Each named turn below is shown by a few rows before and after it. Which turns, in which order, take the first row of each later pair to the second? The first pair is answered.
reli:
[  8  -4   0  -9   5  -2  -5 -14  14 -15  -9  -1   1 -10   4  -1  -8  12
 -14  -3   4   7  -4  10  15 -26  10 -10   1 -15  13   9 -31  -1  17 -14
 -16  -6] |-> [  2  -1 -17  -8  23   5  -6 -18  25 -22  -4   5  -6  -9  10   5   3   1
 -24  -5  -5   1  -9   8   3 -16   0  -9  -7 -12  12   4  -8  -5   7 -17
 -26  -1]
[  3 -23 -30  13 -22  12 -12 -45  -7  -2  15  15  -1  -4  15  12 -11   1
 -11 -24   3 -21  27 -25 -15  -6 -19  -8  -5 -14   4  -2  19 -14   9   8
  19  -1] |-> [ 12  -7 -22   8 -18  30 -13 -28  -9  11   1   1  21   2  22  15 -13  14
  10 -24   7 -17  21  -8 -14 -17   0   4  -9  -7   8 -14  15 -22  17  22
  30  -4]
[ 11  10  -6  -7  18  29  -3  19  -5   1 -14 -22   2  16   4  10   1  -3
  28  15 -23  10  12  28  -3   4  24  14  -8   4  12 -17  25   3   3  22
   2   9] |-> [  5 -27  25  -4 -22 -22  -3   7 -31  -9 -11  -2 -21   1 -13  -6 -15 -10
   7  10   3  18  22   5  25  11  14  -4   9 -15  15   9 -18  16   6   3
   0   5]
[ -5   0 -25   6  25  19   8 -14  15  -9  22   9 -19  -2   2  13  27 -10
 -13 -14  -6  -3  -3  -9  -9   0 -14  -9  -3   6  -9  -6  25  -4 -26  -9
  -9  18] |-> [ 17   7  17  -7  -4  30   9  12  -4  11  -3 -18  18   2   8  10  14  26
  17  -6  15  14  -8   6  11 -31  22   1  -1   3   0 -13 -14  -5   5   7
  18  -1]
vilik:
[  5   1   5 -27  48   4  -7  12  -3  28   2 -24  20 -28  -3 -11 -24 -20
  16 -18  -9 -54  -1  17  -4   6   0 -10  20   8 -13   4 -13   8  11   2
 -13  25] |-> [  5   0   6 -28  47   6  -9  16  -2  30   3 -21  22 -30  -1 -10 -24 -20
  16 -16  -9 -52  -1  17  -2   4  -3 -11  24   7 -16   3 -15   9  14   5
 -14  24]
[ -5 -10 -23   8   5  15  20  -6  13  12  -1 -16  -2   1  26  -2 -12   5
 -23 -26  12  18  16 -10   2 -14  21 -19 -15 -18  12   8 -28  10  35   5
  13 -11] |-> [ -6 -11 -24   9   8  13  19  -4  11   8   1 -15  -3   4  26   0 -11   1
 -24 -22  10  15  16  -5   3 -15  19 -20 -13 -20  13   7 -25   8  38   4
  11 -13]
[ 12   4 -35   3 -13   6  -7 -12  -8  23  21 -17 -27  20  21 -20  11  13
  -5 -37  31  26 -32  -1   2 -29  10  11 -10  37 -34  11 -57 -14  -2   4
  11   6] |-> [  4  -2 -45   7   5   7  -6 -26  -6  16  25 -14 -38  21  23 -16  17   4
 -26 -39  28  22 -30 -10  -5 -27   1  -1  -2  27 -29  19 -48 -12  -8  -8
   2  14]
dor:
[-22 -15  32  12  14  14   8  10 -18 -32  -3  13   8 -29 -16 -12 -12   2
  -4  -2 -20 -14   7 -25 -18  38  -7 -12  43  -5  23  21   3  15  -7 -23
 -16  15] |-> [ -4  16  24   1   5  14   7  27  -1 -36 -25  -4  17  -6 -22  10  -2   5
  32   7 -36 -10   3   3 -22  46  15   8  28   3  24  -5  26  15  -5   1
 -19  17]
[  9 -15   9   4 -16   0   5  -6  -8  25  -7 -12  11  -2  10  -5  -9  31
 -16   3  32  37 -24  -9  11 -28   9   4   6  10  -4   4 -50   0  17  -2
  16 -20] |-> [-18 -25 -25  18  46  33   4 -19  -2   9  14   2   3  -4  26   4  -3   6
 -41  -9  -4   1 -17 -20 -13 -20 -20  -5  22   0   3  15   1  -3   2 -18
  -9  -1]
[ -1 -34  68  -3 -40  -6 -15  30 -10  30  35  22 -14 -60   0 -58 -26  14
   9   7  15  19   7   8  -5 -13  -6 -13   5  23 -24  37 -60 -19   6  32
  49   7] |-> [-40 -26   8  18  52  42 -22  17   7  -3  55  28 -21 -51  15 -32  -7 -19
 -13   0 -52 -33  13   8 -45  -1 -34 -16  25   9 -12  39  32 -24 -13  21
  12  36]
[  4 -15  24  12  38  -1   4  -6 -37 -33   4 -17  23  35   7 -19   4  27
 -46  -2 -21  -2  14 -18  -1  -1 -11 -17  21 -35   8  28 -10  -8  11 -18
 -14   3] |-> [ 14  13  13   1  33   2   3   8 -18 -39 -15 -33  32  57  -1   1  11  32
 -19   8 -40   3  13   5  -4   6   5  -2   8 -29  12   2  13  -7   8   6
 -15   6]
Then:
Each pair is 2 to 3 turns apart.
[  1  18 -17  -2  -1 -12 -12  -7  11  -5   2  12 -20   7 -12   4   6 -12
  -1  -9 -14   0  -6  10  -9  24  -9   2 -19  13   0 -18  17  -2  -9   0
  -2  -4] |-> [  3  22 -10  -3   9  18 -10   5   8  16   5   0   1   4   3  -5   1   4
   5 -13 -11   3 -16  11 -13   2   0  12 -21  24   3 -19   2 -11   0   5
  13 -12] -> dor dor reli
[  6  -8  24  18 -17  12 -17  22 -14  -3   1  20 -10 -20  12 -29 -33 -27
   9  33  -4 -14  14   6 -21   0 -13  10  -1 -13   4  19  -9  19   9   1
  25  22] |-> [  8  -1  16  16 -23  -2 -18  21  -8 -12  -2  20 -18 -14   3 -22 -29 -36
  13  35 -13 -13  17   8 -20  15 -15  12  -5 -12   2  11   5  24   5   5
  17  25] -> dor dor reli
[ 13 -12   1 -11  -5 -15  -3  -6 -13  21  -4  -9   6  -8  -5 -31  -3   3
   8  -4  -7  18   0  53  22   5  31 -17   1 -14  -9 -14 -10 -13   5  22
 -22 -13] |-> [  4 -17   0  -7  16   7  -2 -12 -22  29   6  -7  11 -16   5 -36  -1   6
  -3  -9  -6   6  -1  44  17  -4  26 -19  12 -17  -5  -9 -17 -17   7  18
 -21 -12] -> dor reli reli
[  7  -7   3  23 -17 -52  -7 -22  11 -49  17  62 -51 -17 -13  11  -6 -18
 -13  -9   1 -13   5  -7   2  36  -8 -17  12   3   7   0  -9   3 -32 -29
  -4  -9] |-> [ 28   2  30  13 -47 -62 -10  -5  -2 -47  -7  42 -33  -3 -23  16 -15   0
  18  -2  11   1   7  11  22  28  24  -2  17  -8  14 -11 -23  11 -12 -16
   2 -16] -> dor reli reli
[ -3 -24  12  -2  -8 -46  -3 -32 -15 -38  18  31 -35 -25 -36   8   8 -28
 -34  13 -11 -12  23 -17   5   3 -30  -9  34 -40  -8  36  -6  13  -3 -57
 -21   5] |-> [ 20 -15  58 -18 -40 -30   1  -9 -35  -7  -4   4  10 -25 -21  -3  -8  18
   2  17  19   8  12  -4  22 -34  11   7  31 -36   2  31 -57  14  29 -37
  16 -17] -> dor reli dor
[-17  -3  -5  12  28   7 -11  22  13  -9  35   7 -20 -14   2 -21   4 -14
 -15   4 -16 -33  -4 -14 -33  16 -31  11  -1   4   2   9  25  -6 -14  -8
  -9   7] |-> [ -4   3  17   4  33  39  -9  44  -2  10  25 -16  19  -8  17 -23  -2  13
  11   8 -11 -32 -10   0 -25 -11  -3  22   4   4  19   3  11  -8   9   3
   5  -5] -> reli dor dor
[  7  22  11  -6 -25 -31 -21  30  18  22  -5  17   0   1 -11  -9  -2  -2
  50   2   3   6  13  46  -3  27 -12 -12 -23  25  -7 -39  23  -8  -9  -5
   9   3] |-> [  2  24   5  -4 -12 -16 -17  24  20  33   9  20  -1 -16   2 -19   0  -2
  38  -4  10   5   5  34 -16  16 -18 -19 -26  39 -19 -33  14 -19 -15 -10
  21  -5] -> dor reli dor
[ 15  21   3 -10 -19   7  14  -5  19  29  15  -1 -14 -15  11 -19  -4  18
  -8   5  26  30 -27  -7 -15  -7   2  -5 -36  34 -36 -13 -37 -21  -8  10
  15 -21] |-> [  3  15   9  -8   8  35  15   0   8  41  18  -7   4 -22  22 -19  -4  27
  -9   2  19  19 -29  -7 -16 -29   4  -8 -19  25 -25  -4 -38 -24   2   4
  21 -21] -> dor reli
[ -7  -7  16  -8 -41 -37   0   5 -11 -12   2  14 -20 -20 -21   0 -13 -11
   7   5  -7   4   0  11  -4  35 -17  -8  -6  18 -12  -6  13  14 -22  -3
 -13   5] |-> [-21 -31  26  -1 -17 -12   2  -1 -31   1  17  20 -10 -39  -3 -13 -20  -5
 -15  -4  -1 -12  -1  -8  -4  17 -26 -20  11   8 -10  16  -1  13 -20 -17
  -7   6] -> reli reli dor
[-13   0 -23   0  23  -5  -8 -22   7 -17  11   0   0 -18   7   3 -17  -5
  -7  -3 -14 -23  -4   1 -19  17  -3   1  -2   5   0  -5  29  -5  -8   4
 -14  -1] |-> [-10 -18   0   0  -3 -32  -7 -25  -8 -13   8   4  -1 -26  -2  -7 -26  -4
 -15  -2   3 -13  -2  -8   1  18  -5  -6   6  -6   0  10  -3   5   0  -7
 -11  -4] -> reli reli
[  1   5 -19  -2  -6  -7   4 -16  20   7   4   2 -24   5  -4   3   5   1
  -4   3  15  25   0  -9  -8   4   2 -12 -15  14  -4  -1  -5 -14  -1   2
  -4  -5] |-> [ -7  -2 -21   5   6  -6   1 -18  14   8  12   9 -27  -2   2   2   4  -4
 -15   3  12  16   5 -14  -8   3  -5 -16  -6   7  -2   6  -1 -12  -4  -5
  -6  -2] -> reli reli dor
[  9   5   3   0 -21 -23  -2 -11  10  -6 -22  -9  -5  17 -16  19   5  -1
   0   5  10  19  -1   4  11  -1  17   2  -2 -17   5   7  -4  11  16   2
  -3  -4] |-> [ -5  -9  -8   4  -4 -20  -2 -25   7  -7  -5   7 -22   4 -12  11   3 -14
 -25  -6  11   6  -3 -11   5   5  -4  -6   2 -16   0  18  -6   8   3 -12
  -7   5] -> reli dor dor
[-18   8   6 -29  17 -17   8  -7  15  13  -5  15  12  -3  23 -26  10  12
 -21  16 -11 -21  18  40   1   2   3 -13   0  10  -3 -23  30   3 -35  -5
  -4  -2] |-> [-17   5   8 -29  13 -17  10  -9  16  23  -3  15  13 -11  29 -35  10  16
 -27  10  -3 -18  13  38   3  -5   0 -18  -2  17  -6 -19  19  -1 -33  -8
   3  -8] -> dor dor reli
[-26   3  51   6 -13  13   4  36 -44  16  38  17  48 -24  15 -26 -47  11
  20 -21   7 -39 -15   5 -16 -12 -10  23  26   4  -3  24  31  -7  22  27
   0 -17] |-> [-19  18  47  -1 -20  12   1  45 -36  15  32   7  56 -13   8 -17 -41  12
  41 -12   0 -35 -14  18 -18  -9  -1  29  22   9  -2  10  42  -7  26  42
  -4 -19] -> dor dor
[ -3  -5  22  -6  -5  13 -12  39 -21   6  -5 -16  31 -13   1  -2  -2  14
  48  -2   1 -25  -2  23  -5  -5  15  14  -4   9  -3  -4  18   1  -1  13
  16   0] |-> [ -6   2  -4  -4  -1   5 -14  31  -3 -15   1 -11  12  -6  -9   8   7  -6
  38   0 -19 -31   2  22 -15  15   0  13 -13  16  -8 -13  49   0 -20  11
   1  13] -> dor reli dor
[ -5  16  -2  -9   3 -31  -6 -28  12 -23  10  27 -25 -24 -13  11   9   3
  -1  -3  -3 -23 -14  -5 -39  30   9   5 -30  10 -18  -9  43  10  -5  -6
   5   8] |-> [  8  26  12 -17 -19 -32  -7 -16  12 -13  -1  15 -12 -19 -14   8   6  16
  19   1  10  -7 -18   6 -31  24  28  10 -40  14 -21 -19  24   8   4   8
  19   0] -> dor reli
[-16  13 -10  -5   9  50 -16   1  -5  21  17 -11  -5  15   7  -9  -2  -8
 -10  -9  21 -14 -24  -1   0  -6  12  -4   8  21  -2 -14 -15  -6  22  -7
  24 -42] |-> [-14  10   0  -1   0  37 -17  -1 -14  17  16 -10  -6  13   9 -12  -6  -5
  -8 -14  29  -9 -25  -4   9  -6  12  -9  10  16  -1 -10 -27  -4  25  -9
  24 -43] -> reli reli reli
[  0 -13  27   0  -1   5 -18  26  14   1  -8   7  12   3  19  -3  -3  22
  24   1  -9   2 -19  27   5 -25   3   0  18 -15 -12  -2   6   3   6   8
   9   1] |-> [  8  -7  26  -4 -14  -7 -14  26  20   1 -11   6   5   5  12  -2  -4  20
  27   2  -3  12 -22  26   7 -21   2   2   9  -5 -19 -13  -2   2   0  12
  14  -3] -> reli reli dor
[  5   4 -20   1   9  22 -11  -9   0  -8  15   2  -7   9  11   3  10 -11
  -2 -10 -12 -26  -6  12  -9   5 -11   1  -2  -5   8   3  18  -3 -17  -6
 -13   0] |-> [  7  -7  -5   0 -21 -16 -12 -17  -7 -12  14  10 -20   3  -7  -5   2 -15
 -11  -8   5 -15   1   4   3  14 -21  -8  -2 -11   1  10  -2   2 -16  -9
 -15   2] -> dor reli dor
[ -3  18 -16   0   9  25  16  -2   4   3 -37 -35  16  17  -3  31  14  32
  11  -3 -15   0  12 -11  -5  -1  21   6 -16  12  -2 -16 -15   2  17  21
  -6  -1] |-> [ -8  16 -23   2  18  29  15  -4   2   3 -31 -35  12  14   0  34  17  28
   4  -3 -22  -1  12 -13 -10  -1  15   6 -13  12   0 -14  -6   1  17  20
 -13   2] -> dor dor dor
[ -7 -17 -10  10  31  13  -7 -18   6  -5   1  -3 -16   9  12   7  -7 -12
 -28 -16   2  -2  -5 -11 -12  -3  -6  -4   9 -27  15  17  -3   7  -1  -6
 -15  16] |-> [ -2 -27   5   7   8  -7  -6 -18   0  -3  -3   0 -21   7   7   2 -12  -9
 -29 -14  18   5  -3 -18  -2   2  -3 -10   8 -28  15  22 -23   9   2 -10
 -10  14] -> reli dor reli
[ -7  10 -21 -17   3  22  -9  11 -26  11   7 -17  21  -2  20 -11   6  -5
   7  18 -12 -23  -3   8  16  -8 -18  -3   9   2   0  15  23  13   0  -5
   4  27] |-> [ -8  -1  -6 -14  -7   4 -12  10 -35   2   1 -15  17  -3  13 -15   3  -5
   7  20  -8 -21   0   7  27  -7 -17  -4  16 -10   7  23   8  18   7  -7
   1  24] -> reli dor reli
[-13   4 -11  22  12 -20 -25  11   5  -7  33  23 -26 -21   9  -7  10 -38
   7   3  -4 -29   7   4  -1  16 -14  13 -10   8   2   8  19   3 -12 -11
 -11   7] |-> [-11 -12  14  20 -18 -36 -26  16 -11   3  28  23 -25 -29   5 -20   1 -26
   3   2  20 -19  11  -3  14   7  -5   5  -3   5  -2  19 -21   4  -2 -18
   1   1] -> dor reli dor
[-18 -19  11   6   3  -9   4  -3 -16   5  13  17 -14 -12  -4  -6  -5 -10
 -21  -9   2 -11   0 -19   7   5 -13 -15  18 -11  -3  24  -5  11  -8 -16
   2   8] |-> [-20 -10   1   4  34  25   0   6 -17   4   8   2   8  -5  10   5   0  -1
  -6  -8 -13 -22  -1  -5  -1  -7  -2  -5  20 -15   9  18  15   7   3  -7
  -1   9] -> reli reli dor
[ -1 -14  13  -5 -15 -17  -6  11  -8 -14  -6   8  -9  -2 -10  -7  -7  -8
  12   1  -7  -3   4   7  11  10   8   3   7  -6  -1   1  -6   4   5   0
  -1  -6] |-> [ -1  -9   8  -3  -8 -11  -7  18  -3 -14  -7   9  -6   5  -8  -4  -4  -7
  16  -1 -17  -8   5  12   3  18   9   9   1  -6  -3  -6   9   2   1   6
  -5  -2] -> dor dor vilik
[-11 -13  15   2   2  17   0  26 -16  24  18  10  11 -28  15 -26 -10   3
  -3 -10  11 -13  -5  -3  -7 -12 -13  -4  -2  20 -11  11 -18 -10  -3  -2
  25 -18] |-> [ -6 -19  23   2 -32 -39   0  22 -13   1   3  17 -16 -19 -11 -19  -9  -9
  -5  -7  13   2   4  -2  10  12 -14  -8   0  10 -11  13 -18   5  -4  -4
  12 -11] -> dor dor reli
[  1  10 -29   2  10   9  19  26  15  23  -4  11 -23   9 -24 -14  -2 -30
   5   4  -4  14 -35   3 -32  22  -8  -9 -18  12   0 -20  18  17 -11  46
  -1   9] |-> [ -2   5 -16   3  14  39  26  33   4  46   6   2  -6  -1  -6 -25  -9 -10
   4  -1  11  16 -46  -2 -31  -2   1 -10 -15  18   2 -16  -5   8  -3  41
  10   1] -> dor dor reli
[-12 -22   3  -9   6 -11   2   8 -14  12  11   8 -36  -5  14 -20 -25   6
 -18 -18  -3 -24 -14  20  17  12 -24   0  31 -32  -7  25  -5  16  -5  -1
  -3  24] |-> [ -8 -20   8 -10  -7 -18   1   8 -17  16   6   6 -33  -5  13 -21 -28   9
 -15 -15   4 -17 -16  16  23   8 -21   3  28 -33 -10  23 -13  15  -4   1
   2  20] -> dor dor dor
